Each named turn below is shown by a few rows before and after it. Which turns, in which order, take the first row of each later pair to the second? The first pair is answered.
j_739:
[0.728 1.593 2.378 -3.407 0.556 -2.571 -1.725 1.448 1.220 -2.249 1.404 -3.675 -2.976 0.645 1.962 0.017]  ->  [1.270 2.900 4.149 2.291 -0.451 1.900 0.216 -4.061 2.027 -2.206 -0.639 -0.041 -2.214 1.502 0.808 1.601]
[3.497 3.822 4.834 0.840 3.074 1.080 4.098 -5.845 3.048 -4.285 -0.136 -1.462 -5.292 -0.866 0.261 1.318]  ->  [-1.171 4.783 0.292 2.152 -0.641 0.580 6.530 -6.106 0.742 0.627 2.644 -2.754 -3.162 -3.115 -3.024 -4.160]
[0.313 -3.495 0.554 4.502 0.650 2.023 1.139 -2.300 -1.542 0.395 0.555 3.447 1.349 3.766 -0.209 4.681]  ->  [-3.244 -3.498 -3.346 2.237 -1.533 -0.746 1.901 0.686 -3.250 3.765 3.536 0.690 2.488 1.823 -1.780 0.040]
[-1.216 2.291 0.661 5.124 -1.174 3.366 -0.973 -2.744 0.242 -1.976 -0.864 0.083 1.478 4.427 0.981 -2.671]  ->  [-3.452 1.792 -2.014 1.107 -1.792 -0.185 -1.347 1.660 -1.253 -0.373 1.796 -3.114 1.467 2.695 0.748 -5.765]
j_143:
[-0.253 -1.332 -2.637 3.873 0.289 3.447 0.160 -0.750 0.989 1.754 -1.213 2.528 2.971 0.686 -2.013 2.831]  ->  [-1.194 -2.909 -4.511 2.147 0.367 1.716 -0.116 2.514 -0.118 2.631 0.141 1.398 3.748 -0.374 -1.680 0.809]
[-3.422 3.367 -0.714 -2.822 -2.739 -0.047 -0.880 0.107 2.178 1.170 1.225 -2.564 2.548 -2.257 -0.815 -3.506]  ->  [-2.047 3.011 0.319 -4.825 -1.108 -1.102 -2.128 1.501 2.905 -0.186 1.087 -3.448 1.424 -1.594 0.479 -1.979]
[0.589 -4.046 0.660 1.742 2.297 1.337 -1.063 1.205 -2.864 0.727 0.650 3.841 1.101 -2.691 -0.106 0.374]  ->  [0.740 -4.270 0.884 0.584 3.070 0.906 -1.364 2.207 -2.666 0.052 0.661 3.420 1.031 -2.221 0.330 1.009]
j_696:
[0.815 1.463 2.503 1.419 -0.159 2.035 -0.545 -3.777 1.981 -1.463 -0.832 1.008 -3.140 1.510 0.421 2.175]  ->  [-1.029 3.666 0.584 -1.419 -2.105 -0.509 -0.014 -2.670 2.073 -0.344 1.617 -1.690 -3.908 0.769 -0.337 -0.005]
[-1.032 -2.638 -0.524 0.687 -1.187 -1.606 1.224 2.874 -1.757 -1.267 -0.493 -0.766 1.430 -0.396 -0.100 -3.005]  ->  [0.217 -3.042 0.868 2.620 -0.372 0.144 1.174 1.325 -1.577 -2.074 -2.168 0.960 1.662 0.237 0.163 -1.395]
[-1.035 3.516 -0.486 -3.310 -1.116 -3.351 -0.821 0.110 1.441 -0.792 3.339 -2.780 -2.118 0.412 -0.239 0.188]  ->  [-0.721 -0.759 -0.865 -3.432 1.044 -3.877 -2.014 4.358 -0.201 -0.263 2.384 -2.097 -0.584 -0.696 1.118 -0.525]
[-2.575 1.190 -2.039 2.587 -1.119 1.802 3.306 -0.995 -0.844 3.405 -0.582 3.052 2.673 -1.341 -1.774 -2.283]  ->  [-2.800 1.277 -2.453 2.309 -1.120 1.279 3.574 -0.762 -0.808 3.371 -0.296 2.528 2.700 -1.645 -1.637 -2.523]
j_379:
[2.047 -2.381 -0.712 -0.405 -0.046 1.936 3.193 -0.397 -3.357 -0.417 1.080 1.462 3.049 -2.927 -0.570 1.609]  ->  [3.463 -2.337 0.778 -1.394 0.960 2.013 2.516 -0.400 -2.396 -1.833 0.411 1.439 1.786 -2.328 0.406 2.974]
[-1.802 0.781 -1.721 -2.230 -1.384 -0.970 -0.266 1.535 -1.248 1.653 1.137 -0.646 0.384 -1.132 -0.856 -2.421]  ->  [-1.012 0.962 -0.414 1.967 -1.297 2.401 0.361 -1.985 -0.760 1.459 -0.836 2.080 0.979 -0.451 -1.272 -1.005]
[1.075 0.002 -0.137 -0.961 0.159 -0.150 -1.938 0.286 -0.866 0.241 1.359 -0.209 0.727 -0.206 -0.571 -0.090]  ->  [0.690 0.143 -0.280 -0.040 -0.009 0.646 -1.576 -0.437 -1.235 0.708 1.338 0.158 1.067 -0.441 -1.037 -0.560]
Pairs:
Each pair is two turns apart.
[0.745 7.128 0.159 0.923 -0.891 -0.507 0.525 -2.127 3.524 -2.277 -2.161 -3.214 -2.476 1.146 -1.306 1.592]  ->  [-0.843 2.152 -3.016 -2.714 0.488 -3.936 -0.617 5.666 0.728 -0.245 -0.659 -5.575 -0.373 -0.926 -0.282 -1.935] | j_379 then j_696
[-0.689 -2.865 0.886 1.578 3.352 2.852 1.646 -1.220 0.680 -0.504 -1.252 3.313 -2.698 0.327 1.447 -0.924]  ->  [-1.990 -0.820 0.204 2.269 1.573 2.859 2.918 -3.228 0.817 0.470 -0.208 2.882 -2.972 0.280 0.248 -2.079] | j_143 then j_696
[3.156 1.463 3.339 -1.615 4.081 1.168 -1.839 -1.706 3.962 -4.101 -1.238 1.359 -4.083 2.456 1.836 5.009]  ->  [-3.596 0.171 -3.980 4.246 -1.419 3.049 2.493 -2.575 -1.004 4.410 1.490 2.944 1.541 -1.634 -4.100 -3.816] | j_143 then j_143
[-1.748 5.858 -2.231 -3.816 -4.579 -3.045 0.714 -1.149 1.459 0.871 3.110 -4.908 -1.428 -0.877 -2.089 -2.238]  ->  [-1.443 -1.339 -2.617 5.544 -2.570 3.167 2.129 -1.074 -2.555 3.904 -1.224 2.191 4.277 -2.412 -3.330 -3.208] | j_696 then j_379
[1.279 0.807 2.477 4.209 4.590 3.677 -0.261 -4.936 -0.698 -2.547 0.621 0.872 -1.138 2.239 1.191 1.949]  ->  [-2.948 -2.492 -2.691 2.761 3.196 0.866 0.533 0.712 -4.611 2.259 3.500 -1.030 1.855 -1.369 -0.478 -4.424] | j_143 then j_143
[-1.695 -1.709 -4.589 -1.726 -1.176 -2.896 2.316 6.718 -1.389 2.987 0.685 -0.212 0.026 -3.075 0.939 -2.984]  ->  [2.302 -4.679 -0.264 1.422 2.969 0.254 0.707 6.018 -0.295 -0.699 -3.400 3.585 0.064 -1.637 3.544 1.813] | j_696 then j_143
[-1.922 4.637 -0.316 -1.286 -3.029 -1.167 1.216 -1.095 1.769 0.236 1.235 -2.579 -2.335 1.933 -2.789 -2.921]  ->  [-2.699 2.244 -1.993 -1.939 -2.458 -1.761 1.146 1.544 0.407 1.423 1.527 -2.781 -1.022 1.045 -2.862 -4.574] | j_379 then j_696
[-0.464 -0.250 0.260 3.841 -0.307 2.374 0.592 -2.221 -1.201 1.001 -0.455 0.389 1.775 0.774 -0.658 -0.541]  ->  [-1.932 -0.031 -1.542 0.483 -0.874 -0.543 0.410 0.400 -2.045 1.609 1.549 -1.938 1.637 -0.160 -0.619 -2.513] | j_696 then j_143
[-0.493 4.154 -0.396 1.942 -1.198 1.626 1.781 -2.761 -0.639 -1.449 0.363 -0.210 0.341 -1.234 -0.857 0.621]  ->  [-0.523 0.028 -1.874 -1.091 0.815 -0.915 0.361 3.471 -2.705 -0.861 0.841 -1.512 1.577 -2.633 0.643 -1.014] | j_739 then j_696
[-1.047 -1.963 1.695 1.986 0.986 0.026 -0.799 4.556 0.891 -1.152 0.418 0.490 0.908 -1.157 -1.420 -0.753]  ->  [-0.203 -1.021 2.580 0.791 1.480 -0.453 -1.220 4.284 1.971 -2.508 0.455 -0.136 -0.288 -0.374 -0.687 0.472] | j_696 then j_379
[-0.186 1.202 1.003 5.198 -0.523 2.295 2.699 -4.691 0.519 0.218 0.028 2.083 1.989 0.909 -2.073 -0.164]  ->  [-0.872 0.732 0.127 5.334 -0.670 2.233 2.830 -4.064 -0.104 0.938 0.200 1.954 2.701 0.392 -2.139 -1.101] | j_739 then j_379
[1.782 -2.450 1.190 0.918 1.875 1.485 -0.449 -0.213 2.110 -3.429 -1.887 0.863 -1.525 1.681 1.732 2.571]  ->  [-1.500 2.004 -0.966 2.026 -2.333 1.781 1.829 -3.995 2.134 -0.925 0.158 -0.323 -1.524 1.151 -1.623 0.125] | j_143 then j_696
[0.105 -0.574 0.248 -0.760 0.904 -1.516 0.804 -0.488 0.894 1.391 -0.636 3.393 1.371 2.315 3.488 -0.172]  ->  [-0.293 1.466 -0.005 -1.290 -0.613 -1.776 1.386 -1.974 1.547 1.472 0.266 2.542 0.440 2.539 2.560 -0.505] | j_696 then j_696
[-1.770 0.007 -2.821 -3.473 -1.797 -1.221 1.026 3.768 -2.337 6.833 0.270 -1.117 2.278 -2.456 -0.457 -3.654]  ->  [-0.885 3.976 -0.393 2.099 -3.493 3.286 2.669 -4.091 -0.329 5.816 -1.631 1.928 1.468 -0.685 -1.893 -1.129] | j_379 then j_696
[-2.225 3.588 -0.281 3.773 -2.346 5.818 2.763 -5.221 1.457 -0.693 -0.124 4.027 0.805 -1.047 -5.796 2.261]  ->  [1.400 0.423 2.109 -6.880 3.136 -0.867 -2.191 4.301 2.818 -5.683 0.548 -0.811 -2.811 -0.356 0.136 5.244] | j_739 then j_739
[2.145 9.485 0.528 1.152 -1.468 -0.134 0.793 -8.842 2.985 -0.120 1.992 -0.224 -7.180 2.024 -0.183 3.043]  ->  [-0.426 9.727 -2.103 2.235 -3.610 -0.205 2.205 -8.696 1.192 2.662 3.432 -0.570 -5.940 0.691 -2.177 -0.055] | j_739 then j_379
[1.491 -2.753 1.575 -2.294 2.633 -1.264 -2.109 4.305 -1.162 -1.390 -0.160 -0.369 -0.176 0.888 2.845 -0.390]  ->  [0.254 3.709 2.412 2.467 -1.438 2.270 0.637 -5.014 1.012 -0.603 -0.110 1.193 -1.118 2.246 -0.352 0.457] | j_739 then j_696
[-4.197 3.902 -4.062 -1.431 -3.926 -2.572 2.162 -1.767 -1.090 3.587 2.875 -3.469 -0.170 -1.639 -2.694 -4.682]  ->  [0.078 -6.862 -1.572 3.327 3.119 1.381 0.103 3.789 -3.941 2.098 -3.032 2.753 4.067 -2.075 0.812 -2.276] | j_696 then j_696
[-2.718 -0.694 0.021 -2.177 0.182 -1.525 -4.511 -0.030 3.167 -0.160 1.325 -0.211 -1.519 1.067 -1.486 3.069]  ->  [-4.173 -3.362 -1.816 -0.400 0.124 -0.772 -3.967 1.481 1.045 2.027 1.373 0.889 0.599 -0.378 -2.181 1.073] | j_379 then j_696
[3.584 -3.343 0.197 4.328 4.344 3.180 -4.600 -4.035 2.129 -2.325 -1.504 3.960 0.994 0.754 0.704 7.968]  ->  [-2.701 -5.296 -7.997 -0.674 1.177 -2.586 -3.435 3.663 -2.391 3.782 4.224 -1.324 3.519 -3.510 -1.878 -1.147] | j_739 then j_143
[0.408 -1.253 2.349 -4.302 -0.839 -0.394 -0.938 -0.141 1.325 -0.888 0.079 -0.169 -1.658 0.786 -1.075 -0.352]  ->  [-0.798 -0.255 1.461 -2.076 -2.804 0.937 0.523 -2.630 0.780 0.659 0.475 0.443 -0.822 0.456 -2.632 -1.844] | j_143 then j_739
[-2.001 3.932 -1.848 2.015 -3.050 -0.208 -0.181 -3.016 -2.742 0.686 2.713 1.398 -2.036 3.425 -1.522 -2.563]  ->  [-0.079 -1.674 -1.421 -2.013 1.542 -2.754 -3.029 4.784 -4.131 -1.102 1.925 0.461 -1.586 3.251 1.919 -1.801] | j_739 then j_696
[-0.515 3.315 -0.349 -1.946 -0.145 -1.203 1.771 -2.410 2.144 -0.564 1.848 -0.873 0.335 0.998 0.462 1.700]  ->  [-1.233 0.563 -2.280 -2.903 0.363 -2.274 1.353 1.565 0.074 1.008 2.375 -1.375 1.956 -0.357 0.575 -0.812] | j_379 then j_696
[1.949 1.264 1.806 -2.185 1.996 -3.140 -1.562 2.476 1.413 -5.178 -2.874 -0.009 -1.538 2.443 2.015 1.836]  ->  [-3.873 2.539 -3.623 0.173 -3.198 -3.130 1.750 1.301 -1.335 0.819 0.074 -0.813 1.078 0.025 -2.435 -4.687] | j_739 then j_739
[-3.204 0.119 -3.376 4.595 -1.067 -0.587 2.020 -0.494 -1.331 -1.126 0.930 -0.868 -0.024 0.523 0.362 -1.824]  ->  [-0.699 -2.733 -1.216 2.405 2.424 -1.505 -0.149 2.928 -1.071 -3.599 -0.408 -0.814 -0.593 0.986 3.172 0.516] | j_739 then j_696
[-0.872 0.579 0.685 3.919 0.798 5.450 3.011 1.164 -0.396 3.708 0.963 0.670 -0.665 0.909 0.473 -3.911]  ->  [0.835 -0.929 1.623 -1.573 3.420 2.003 0.385 6.143 0.110 1.352 1.101 -1.618 -2.204 1.231 3.551 -2.480] | j_143 then j_143
[0.961 0.780 -0.780 2.629 -1.889 1.808 0.798 -1.112 0.687 1.461 -0.598 2.243 -1.049 -1.191 0.236 0.133]  ->  [-0.095 0.749 -2.446 0.479 -2.710 -0.164 0.689 0.777 -0.039 2.407 1.171 0.247 -1.019 -2.174 0.102 -1.419] | j_696 then j_696
[0.934 -4.531 -0.840 -0.163 1.605 -0.038 -1.334 4.423 -1.825 1.541 -1.221 1.126 1.424 -1.810 1.745 -1.137]  ->  [2.003 -3.748 1.093 2.572 1.871 2.445 -1.022 1.506 -0.986 0.609 -2.635 3.152 1.273 -0.547 1.936 1.179] | j_739 then j_143
